(in the rows, 128 means zero)
The rows of M fall into a few groups, which share some directions, and each row is roughly a mix of its group's hidden directions.
M, 82 rows:
[[139  98 140 194 152 112 128  81 109 110 115]
 [150 179 172 172 151 120 128 166 127 121 148]
 [141 169 148 116 105 131 103 111 123 126 202]
 [158 155 170 136  91 138 106 171  96  98 116]
 [118 107 147 133 140 104 139 149  87 111  56]
 [102  88 119 142 130 134 103 156 109  82  74]
 [172 153 102 155  97 128 176 154 115 115 161]
 [104 173 122  78 150 113 130 131 146 178 153]
 [152 111 136  81 101 114 124 181 102 156  97]
 [156 108  82  92  65 125 146 126 135 129 107]
 [158 148  62 138 105 127 116 125 150  80 137]
 [176 180 167 129 152  98 145 120 130 147 154]
 [148 147 111  75  79  94 134 145 104 159 139]
 [111  89 165 158 161 131 100  75 134 114 109]
 [129 137  89 135 139 134 179  98 156 159 177]
 [166 159 107 138 114 108 189 145 111 129 168]
 [107 119 149 148 175 141 164  99 162 176 138]
 [183 105  99 160 105 138 178 138 146 111 141]
 [146 117 141 121 127 106  63 177  94 126 109]
 [125 104 109  95  64 158 145  98 124 107 103]
 [172 133  85  87  74 147 146 131 123 142 120]
 [107 129 178 156 155 125  83 141 118  93  90]
 [ 86 133 179 118 187 134 110 124 101 138 140]
 [167 138  94  81  92 115 144 151 140 171 138]
 [136 147 152 159 178  70 124 155 130 108 109]
 [104  66 146  93 138 115 115 129 121 113  76]
 [159 134 121 211 131 136 132  97 122 114 144]
 [154 134 103  97  83 132 166 185 118 114 135]
 [149 128 115 123 142 119 192 113 136 176  86]
 [164 173 141 143 159 100 176  99 141 153 134]
 [131 102 107 148  76 165  83 119 101  98 124]
 [136 142  94 137 155 124 156 122 140 171 193]
 [112  94 132  91 112  99 110 187 111 153 101]
 [101 114 149 129 115 150  62 148 119  92 163]
 [129 194 110 100 111 124 146 163 121 152 165]
 [101  85  89  82 148 121 116 105 117 170 141]
 [107 188 118 107 147 128 112 120 154 179 156]
 [163 125  86 109 127 127 175 139 176 158 149]
 [160 168 113 170 137 117 167 109 131 144 177]
 [122 144 113 187 171 120 146 110 168 135 161]
 [ 97  90 142 108 144 131  64 130  91 122 103]
 [164 140 130 104 125 103 180 132 115 175  88]
 [135 172 137 163 152 129 144  73 147 117 170]
 [117 193 141 161 140 147 100 104 135 148 167]
 [173 163 105 155 119 121 154 152 138 150 182]
 [162 146 131 161  86 169 143 150 128  88 161]
 [176 123 129 169 123 128 184 112 139 110 167]
 [112  92 138  76 106 135  92 131  90 119  89]
 [172 164 110 119 110 114 178 150 140 155 165]
 [104 152 151 168 185 144 129 115 126 140 175]
 [158 162 120 135 119 153 160 128 174 142 184]
 [ 90  84 101 125 121 182 137 106 158 156 132]
 [123  79 168 148 164 114 139  74 130 110 121]
 [146 151 106 108 120 135 188 117 136 161 179]
 [ 80 108 109 159 126 168 127  81 125  92 119]
 [170 165 161  91 113  98 136 142 107 166 150]
 [105 159 176 174 183 130 132 124 140 117 139]
 [169 160 138 105 114  72 110 172 106 122 130]
 [134  66 133 172 139 130 112  99 125 103  86]
 [119 110 113  87  69 133  96 153  87 112 121]
 [103 117  97 159 135 160 167  70 137 117 103]
 [ 85 112 136  86 132 139  71 137 135 138  85]
 [176 145 114 127  59 128 150 147 138 104 109]
 [150 180 171 158 148 107 160 157 153 115 122]
 [157 110 133 198 142 114 152  89 110 107 137]
 [130 168 166 138 165 138 130 150 100 150 183]
 [129  91 104  79  72 144 113 119 101 123 105]
 [171 152  96 134  96 136 176 161 136 124 163]
 [117 145 148 129 178  90 150  80 128 160 157]
 [114  99 100 127  97 150  90 144 107  71 101]
 [110 144 158 177 166 132 110 102 123  74 138]
 [ 84 108 141  68 137 118  95 142 122 136  87]
 [118 139 123 135 138 154 154  82 167 168 177]
 [181 114 105 183 112 129 171 124 127 106 141]
 [110  83 122  73 112 125  90 128  96 132  93]
 [112 127 124 116 118 166 132  99 162 171 188]
 [109  86 109 103  91 136 121  99 135 101  72]
 [ 96 174 121  85 153  95 122 129 118 177 138]
 [ 82 115 127 165 157 161 134  83 160 127 153]
 [112 100  84 116  98 181 155  93 141 148 119]
 [ 91 123 121 172 167 146 143  80 165 126 145]
 [150 137 152 124 124 126  76 181  78 134 141]]

Here is one row of each group, with its name. Which group are the others in?
[151 123 128 169  87 135  84 149 124  83  96]
(29)
[ 92 110 145 121 119 128  77 142  87 106  79]
(77)
[111 130 137 185 176 147 140  89 147  96 119]
(56)

[128  69 125  91 130 152 125 127 185 129 102]
(77)
[130 161 199 140 144 117 114 118  85 108 142]
(56)
[158 151  69 122  96 147 130 103 159 117 165]
(56)
[123 146  90 119 120  91 111 139 170 146 187]
(56)
[109 107 154  65 101 135 130 169 111  98 114]
(77)
[ 83 119 133 170 141 149 112  92 112  73 122]
(56)
[146 169 188 120 121 115 151 160 130 102  93]
(29)
[147 152 119 126 134 142 142 103 174 166 189]
(56)
[134 113 105 140  76 179 100 115  93 112 155]
(29)
